A single turn carries every row of the set below to another of its rows. Some are shown first; where does it send the rows asked next?
bimen: [  7.1   4.9  13.2 -24.3  10.9  -6.1   3.4 -15.2   8.6   6.9   9.5 -14.5
   9.3 -11.7  -9.1 -13.1 -12.4  -8.6 -20.7  -1.2  16.5 -12.4  17.6  15.3
  35.3  -9.6   9.1  -3.8   0.6   8.5   7.5   1.9  28.6 -29.1  -2.5  -6.2
  -6.8   1.2 -21.1  15.7 -16.0 -14.0  15.5  19.3  12.0]
Sude: [ 22.0  24.6  41.5 -12.2  -0.8 -18.2   6.9 -30.3  21.5  -3.9   9.0 -22.4
   1.0   4.2  -1.9  -6.7  -6.6 -16.7  -8.4   8.4   2.8   8.8  16.2 -21.7
  17.3 -16.5  16.5  -6.0 -10.0 -14.2  -8.1   9.4   9.8 -17.3   9.2 -38.5
  -2.9  -5.8  -4.1  17.6   8.5  13.4   4.2  -4.4 -12.0]
lerig: [  0.8  21.7  28.3  -8.1   2.2   6.3  -9.7 -38.3  12.9  25.0  22.0 -15.7
  15.8  19.4 -22.1 -21.2 -21.4 -21.9  11.2 -17.6  -2.4  23.4  10.6 -10.7
  25.8 -11.6  31.4  -2.7   5.4  -3.8 -17.2  -6.2   6.7   3.9  -3.3 -27.5
   0.7 -18.0  -6.1   6.5  29.2 -18.2   6.4  11.3  -5.4]
Daki: [  3.8  12.5  20.6 -11.0   2.7   9.3 -12.6 -38.9   8.5  27.3  11.5  -5.8
  22.8  13.7 -25.5 -12.4 -21.9 -19.8   7.5  -9.7  -3.9  28.8   6.7 -18.5
  18.1 -12.6  21.2   0.3  -0.2   1.4 -10.6  -6.7  -0.5   0.4  -0.3 -34.7
   0.6  -4.3  -9.1  -0.2  29.6 -15.9  11.3   2.9 -13.1]
rez: [ 21.8  18.7   9.5  -6.8 -27.0   4.3 -15.9 -12.2   8.9   0.9  12.9  -9.3
 -15.2  10.3  -5.5 -12.9 -30.6 -32.2   6.3   1.3  18.1  -8.7  -4.2   3.7
  19.0  -3.3  -0.3   9.2  -5.9  28.7  -3.1 -10.9   6.2 -14.9  -2.8  -8.2
   4.8 -19.9   2.9   6.7  30.6 -15.1  -7.5  -5.9  21.1]
ses: [ 26.5  17.3   0.9 -11.5 -23.2   9.0 -19.8 -11.1  11.5   1.5   9.3  -8.0
 -15.5   3.4  -4.4 -17.8 -25.1 -31.6   5.4  -1.5  15.2  -7.3  -5.4   1.1
  21.0  -8.3  -0.8  10.0  -8.5  25.7  -5.8  -7.6   7.4 -16.7  -4.6  -7.8
  11.1 -15.2   3.9  15.0  30.2  -7.5  -5.0  -7.5  20.8]
difi: [ 23.7  16.0  18.7 -11.0 -15.9   5.0 -12.6 -23.3   2.6  10.9   6.6 -14.3
  -6.2  -0.3   9.4 -16.7 -29.1 -26.9   0.4   1.0  21.3 -16.0  14.8  -8.6
  14.8 -19.3   0.2  20.3 -15.7  39.3  -0.4  -3.7  26.2 -25.8  -6.3 -28.8
  -1.3 -15.4  -2.4  15.1  31.4  -9.2 -14.6 -13.6  -1.3]
fiba: [ 26.8  11.7  15.1 -11.4 -17.7  -0.6 -19.2 -36.5  24.8   4.6  14.0  -3.3
  -2.4  -5.6  -7.2 -20.2 -18.6 -29.6   9.9   0.5  12.8   6.2   4.7   5.2
  27.0   7.7   1.8   4.0 -12.9  32.3   1.9  -1.8   1.7 -18.9  11.7  -2.4
   7.8 -34.7  10.8  -0.2  21.8  -4.1   4.4 -15.3  -1.2]
vivu: [ 28.5   9.4  19.2 -13.7 -14.7   3.2 -18.5 -36.4  20.5   8.2  17.2  -4.5
  -3.7  -5.8  -4.2 -27.6 -19.2 -36.6   5.5   2.7  12.4  -2.2   3.2   1.3
  26.6   5.1   0.0   6.2 -16.1  32.6   1.7   0.3  -0.2 -21.6   4.3   2.3
  16.3 -32.5   8.2   3.2  13.4  -3.4   8.9 -15.1   0.7]
zela: [  7.4  20.0  27.0  -6.8   1.5   6.0 -17.9 -36.7   9.4  22.8  10.9 -14.8
  14.1  14.8 -20.3 -14.8 -20.2 -18.2   2.3 -14.9   4.8  36.0  16.3 -20.9
  23.5 -12.0  25.0  -6.0   0.6  -4.1 -14.2  -6.8   1.8  -0.1  -2.4 -22.4
  -6.8  -2.3  -7.3   6.7  32.0 -17.9   9.2   6.1 -10.8]
ril: [  6.1   9.7  20.0 -10.1   2.5  10.7 -19.9 -35.2  12.9  29.6  19.2  -8.6
  24.1  11.4 -23.7 -16.4 -26.5 -14.4   6.2 -22.2  -2.5  25.3  18.2 -10.0
  20.1 -14.0  17.7   3.5   5.5   0.4  -9.0  -0.8  -7.4   1.7  -0.7 -23.9
  -5.0  -2.1  -8.9   3.7  27.3 -18.6   9.5  16.3 -10.2]
bero: [ 16.7  13.7  20.6  -8.5  -9.9   6.7 -10.6 -20.7   1.1   8.2   6.5 -10.4
  -8.6   1.8   4.3 -15.3 -26.0 -23.5   3.5   7.2  22.6 -16.7  18.9  -2.6
  13.4 -24.7  -0.1  20.0 -15.8  44.8   2.3  -4.0  24.6 -23.9   1.0 -25.2
  -2.3 -13.9  -1.7   8.2  23.7 -13.1 -15.6 -11.6   4.4]
dimuv: [ 20.6  12.4  36.3  -4.7   1.5 -17.7  -0.9 -36.1  17.3  -8.9  14.9 -19.3
   5.0   5.2  -4.6  -5.2 -14.4 -17.7  -7.7   6.7   6.1   6.7  20.8 -31.6
  15.1  -3.6  13.6   1.1 -10.8  -6.6 -13.4  11.4   3.8 -32.2   9.3 -38.7
   1.7   4.1  -5.2  25.5   1.9  16.8   5.9   1.7  -1.7]
mobin: [ -8.5 -10.4  24.3 -17.0 -17.9   9.5  -6.4 -28.0   2.1  20.9  33.9 -17.5
  25.0  26.8  -0.8  -8.3 -25.5 -22.4  -8.0  -1.2  15.6  -9.3   9.9 -14.3
  43.6 -11.7  19.1   1.5   0.3   7.1  -0.6   5.1  11.6  -8.3 -17.8   1.5
 -15.3 -21.1  -1.5  10.4   4.8 -24.2  -0.1  24.3   0.9]
pib: [ -5.2 -16.6  22.7 -14.7 -20.8   2.3 -13.7 -26.2   7.2  19.2  34.3 -16.3
  24.1  15.3  -0.6  -5.0 -22.1 -27.1 -20.5  -2.5  14.8 -21.7   6.6 -12.1
  34.5  -6.3  10.7   2.3   6.1   4.5   7.0  17.1   6.8  -9.6 -14.6  -0.7
 -11.4 -20.3  -4.4   3.6  -0.3 -19.0   5.7  21.1   1.0]
kela: [  9.0  13.8  18.6 -18.0   8.0 -10.8   7.5 -14.0  10.7  -0.3  10.4 -14.6
   2.4 -15.2  -7.5  -9.3 -12.8 -14.6 -14.0  -4.8  11.3 -16.5   5.8  18.2
  30.6 -21.2  12.0  -2.6   3.2  -0.8   5.2   0.4  30.5 -26.1  -0.5 -15.0
  -7.5  -2.4 -21.4  20.9  -8.9  -3.9  16.8  17.6  21.4]
Sunan: [ -3.2 -15.2  24.2 -21.0 -17.3  11.3  -7.5 -30.8   3.1  18.7  32.5 -10.9
  27.6  20.7  -6.8  -2.0 -22.2 -36.4  -4.3   1.5  14.2 -14.2  -1.3 -16.4
  37.5  -9.6  18.1   5.9   7.4  10.6   4.4  13.2  12.3  -6.7 -19.6  -2.8
 -12.6 -24.2  -8.1   3.8   3.7 -20.5   7.3  18.0   3.9]
nuve: [-16.5 -10.0  25.1 -20.8 -13.6  -6.8  -2.2 -25.2   6.4  19.0  26.7 -13.3
  24.7  14.5  -1.9 -10.5 -18.0 -30.9  -3.2  -3.4  13.4 -18.5   9.1 -10.2
  46.6 -14.5  19.9   5.3  -0.5   5.4   5.5   9.8  15.4  -9.7 -16.5  -1.0
  -8.0 -27.8   6.1   6.2   3.6 -21.6   3.9  19.3   9.4]
Rin: [  3.3   8.6  16.4   2.4   8.5   4.9 -10.6 -43.2   4.6  21.8  22.6  -8.0
  20.5  21.4 -19.5 -22.0 -27.2 -16.4   6.7 -19.0  -3.1  28.5   7.8 -13.2
  23.7  -4.3  19.7   3.0   7.0  -2.9 -12.6  -1.9   2.3 -10.5   1.8 -29.1
   2.9  -4.2  -6.0   9.4  34.6 -10.1  10.8  10.0  -4.2]
vaki: [-13.4 -19.3  21.5 -16.3  -7.4   1.4  -2.8 -28.3   0.9  17.2  30.3 -14.6
  25.5  21.5   4.2 -11.7 -22.3 -28.7  -8.0   3.9  19.6 -12.1   2.9  -9.8
  38.8  -0.6   9.0  10.8   6.6   3.1   3.1  21.7   8.6 -16.0 -17.6  -7.0
 -12.3 -21.1   2.3   5.3  14.8 -18.7  10.5  15.4   6.4]
Neb: [  0.8   5.7  15.9 -19.9  16.3  -0.8  -0.9 -16.0   9.3  -0.2  11.0 -17.2
   4.3 -15.0  -8.4  -8.9 -19.5 -15.9 -10.5   2.1  20.2 -13.5  11.4  14.8
  21.5  -2.4   8.6   1.5   6.2   6.8  -5.0   9.2  22.7 -33.3  -5.0 -18.6
  -8.6   2.8 -22.9  24.3  -6.9  -5.0  23.1  19.9  25.7]
Rogik: [ 32.5  19.9  40.1 -10.7  -8.5 -13.4  -3.9 -29.8  22.6  -5.1  21.9 -16.6
  11.3   6.3  -1.7  -1.7 -14.9 -21.8 -14.5   8.7   3.9   8.6  22.7 -28.5
   6.8  -7.3  10.0   3.6  -6.5 -15.0  -8.8   9.5   5.2 -18.6   3.7 -34.9
  -0.4   7.2  -8.5  14.9   1.9   5.6  -0.7   3.7 -13.4]
ges: [ 34.0  12.0  26.7  -5.8  -7.1  17.4 -11.9 -43.8  16.4   2.6  28.9  -3.1
   3.3  -7.7  -1.6 -25.1 -20.9 -18.9   7.7   4.3  13.2  -5.8  11.6   9.5
  14.8 -13.4   3.7  14.9 -14.7  38.5  -5.1  -6.1  22.0 -24.8  16.7 -22.5
   1.9 -33.8  -6.9  14.1  13.1  -4.6  -4.6  -7.6  -6.2]
leri: [ 28.9  10.2  26.2 -13.7  -5.6  19.1 -11.2 -44.0  15.2  10.7  25.7  -5.8
   2.1  -5.5   2.2 -27.8 -30.5 -20.3   7.4   1.5  10.0  -5.2  10.8  12.9
  15.4 -12.9   3.3  17.6 -19.6  39.3  -5.4 -12.2  15.2 -27.1   6.6 -24.7
   4.6 -33.9  -8.5  15.7  16.5  -6.9  -1.1  -5.7  -9.5]
zef: [  7.3   4.4   6.1 -28.8   9.7  -3.2   0.6 -11.6  11.4   3.8   2.6  -8.9
   7.9 -13.8 -13.9   0.0 -18.2 -12.7  -8.7   0.2  11.7 -15.6  10.4  11.1
  24.1  -8.2  11.2  -3.9   4.0  14.0  10.2   5.8  27.4 -28.4  -6.7 -11.8
  -7.4   0.4 -20.2  18.5 -15.8  -3.1  17.7  19.5  12.7]
Zeti: [  5.8   9.2   5.7 -23.5  11.3  -2.8  -7.6 -13.1  19.1   2.1   7.9 -13.4
   2.2 -13.4  -6.6  -2.8 -17.8 -10.3 -22.2  -2.0  10.4  -6.9  15.4  18.4
  18.8 -10.4  11.1   1.5   3.8   4.7   4.4   4.5  22.5 -25.1  -3.4 -17.5
  -4.6  11.6 -23.7  12.3 -12.8  -4.5  15.4  20.1  12.3]
ridad: [ 36.4  19.5  34.3 -10.0  -7.8 -16.0   4.6 -24.8  18.0  -8.8  13.3 -15.6
   6.9   4.0 -11.2  -1.8 -12.2 -13.7 -12.0  10.5   1.9   2.2   8.0 -29.2
  12.2  -4.8  12.4   0.9  -6.5  -9.4  -5.7   3.8   7.8 -25.2   5.2 -42.9
   1.0   0.4 -13.1  17.1  -3.5   8.9   4.5  -0.4  -9.9]
zagan: [ 32.2  17.7  37.1 -14.5  -5.7 -13.1   2.1 -25.5  21.2 -12.1  14.2 -17.1
   3.0   2.3  -5.0  -6.7  -4.2 -12.6 -20.3  13.3   8.0  11.6  13.5 -20.1
  18.0  -9.5   9.6  -4.6 -12.9 -19.4 -10.5   2.5   5.9 -23.6  10.7 -30.8
  -2.8   0.6 -10.9  22.0  -0.7   4.0   5.4   2.1  -6.4]

Sunan -> Daki
ges -> bero
leri -> difi
Now these:
kela -> nuve
Neb -> vaki
zela -> zagan
ril -> Rogik

